data =
[[123 122 129 136 119 121 133 144 117 136 144]
 [120 125 123 136 119 112 132 138 126 145 150]
 [123 122 133 136 119 121 135 144 117 136 144]
 [123 121 133 136 119 121 124 144 117 136 144]
 [123 121 133 136 119 121 132 144 117 136 144]
 [123 121 139 136 123 121 132 144 117 136 144]
 [123 121 133 136 119 121 132 144 117 136 144]
 [123 121 133 134 127 124 132 132 128 136 135]
 [123 117 133 136 119 121 132 144 117 136 157]
 [120 122 132 136 119 115 132 143 120 140 149]
 [123 121 133 136 119 121 125 140 117 136 139]
 [123 121 133 136 119 121 132 144 117 136 144]]
Indices start at 0.
Read off the entry at row 0, column 0.
123
Read off the entry in the bottom-left corner.
123
The entry at row 0, column 1 is 122
The top entry of the column that holds the largest entry is 144
Read off the entry in row 0 and column 2.
129
The entry at row 2, column 0 is 123
The entry at row 1, column 1 is 125
Read off the entry directly below the largest entry.
149
Read off the entry in the bottom-right corner.
144
Read off the entry just left of the largest entry.
136
The entry in row 2 and column 2: 133
The entry at row 1, column 2: 123
The entry directly above the smallest entry -> 121
Read off the entry at row 1, column 0.
120
The entry just left of the smallest entry is 119
The entry directly above the largest entry is 135
Read off the largest entry.
157
Read off the entry just right of the smallest entry.
132

A =
125,115,122,134,123,143
156,116,136,111,133,128
Report the entry just left of 128.
133
Report the top-left entry.
125
The top-right entry -> 143

[[136 125 139 136 106]
 [143 121 123 120 135]
 [136 126 136 137 107]
 [144 121 123 122 135]
 [142 121 122 121 135]
 [135 126 139 138 108]
 [132 132 135 122 130]
 [131 132 133 122 131]
 [144 120 122 121 134]
 [130 133 134 121 131]
 [144 113 124 123 135]
 [144 120 125 120 132]
 [131 133 134 122 131]
 [144 121 127 121 132]]
Find the third entry on the diagonal from the top-right corner.
136
The first entry in the row that holds the smallest entry: 136
Find the last entry in the row that holds the smallest entry.
106
The entry just left of the smallest entry -> 136
Find the entry just left of 108.
138
Find the smallest entry in the first column.
130
Find the bottom-left entry.
144
Find the entry in the bottom-right corner.
132
Find the largest entry in the first row.
139
Find the third smallest entry.
108
Find the entry directly above 108.
135
Find the fourth entry from the end, reading row by row.
121

grid =
[[127 134 116 124 128 126]
 [123 134 140 143 121 127]
 [132 119 116 132 137 106]
 [130 120 142 129 117 116]
 [140 132 133 125 118 122]
 [114 132 128 138 117 125]
 [139 107 136 113 136 131]
 [120 114 118 125 133 122]
 [127 144 147 125 155 131]
 [121 148 119 127 129 150]
 [110 124 119 127 123 110]
 [145 140 130 136 126 138]
 [156 118 119 155 146 140]]
The last entry, reading row by row is 140
The second entry, reading row by row?
A: 134
The entry in the top-left corner?
A: 127
The 5th entry in reading order is 128
The third-last entry, reading row by row -> 155
The smallest entry in the first row: 116
The 2nd-last entry, reading row by row -> 146
The entry in the top-right corner -> 126
The entry directly below 148?
A: 124
The entry directly below 106 -> 116
The 4th entry in reading order?
A: 124
The second entry on the diagonal from the top-right corner?
A: 121
The 3rd entry on the diagonal from the top-right corner?
A: 132
The entry directly above the largest entry: 145
The second smallest entry?
A: 107
The entry directly below 113 -> 125
The 5th-last entry, reading row by row?
A: 118
The entry directly above the smallest entry: 127
The smallest entry: 106
The largest entry in the last column?
A: 150
The entry directly above 146?
A: 126
The smallest entry in the first column?
A: 110
The entry in the bottom-left corner -> 156
The 4th entry from the end, reading row by row is 119
The entry just right of 144 -> 147

X =
[[128 128 140 124 139 118 128 129 131 132 124 131 147]
 [131 133 133 116 123 127 123 128 122 125 125 124 123]
 [127 120 125 124 125 126 128 128 118  99 133 124 121]
 [121 127 127 143 119 118 123 127 118 146 119 129 118]
 [128 135 130 132 117 119 127 130 129 142 134 130 121]
 [138 125 132 121 129 118 128 122 126 131 138 127 130]
 [118 124 121 113 121 118 130 135 144 129 124 127 152]
 [130 129 132 118 126 140 128 130 120 125 132 126 133]
 [129 129 137 140 121 120 126 127 124 140 131 125 137]
 [130 121 120 127 132 110 125 127 136 146 127 128 115]]
Counting starts at 0.
Which number is the entry directly above the smallest entry? 125
The entry directly below the smallest entry is 146
The entry in the bottom-left corner: 130
The top entry of the column that holds the largest entry: 147
The entry just left of the largest entry -> 127
The entry in row 0 and column 2 -> 140
The entry in row 0 and column 0 is 128
Which number is the entry at row 2, column 0? 127
Which number is the entry just right of the smallest entry? 133
Which number is the bottom entry of the column that holds the largest entry? 115
The bottom entry of the column that holds the smallest entry is 146
The entry in row 1 and column 0: 131
Which number is the entry in row 2 and column 1? 120
Which number is the entry in row 1 and column 2? 133
The top entry of the column that holds the smallest entry -> 132
The entry in row 0 and column 1 is 128
The entry just left of 115 -> 128
The entry directly above 144 -> 126
The entry directly below the largest entry -> 133

M =
[[120 123 132 112 134 109 143 133 125 139]
 [128 113 128 144 123 145 102 117 137 108]]
Counting starts at 0.
The entry at row 0, column 0 is 120
Find the entry at row 1, column 1.
113
Find the entry just right of 137.
108
The entry just right of the smallest entry: 117
Find the entry at row 1, column 0.
128
The entry just left of 108 -> 137
Find the entry just left of the largest entry.
123
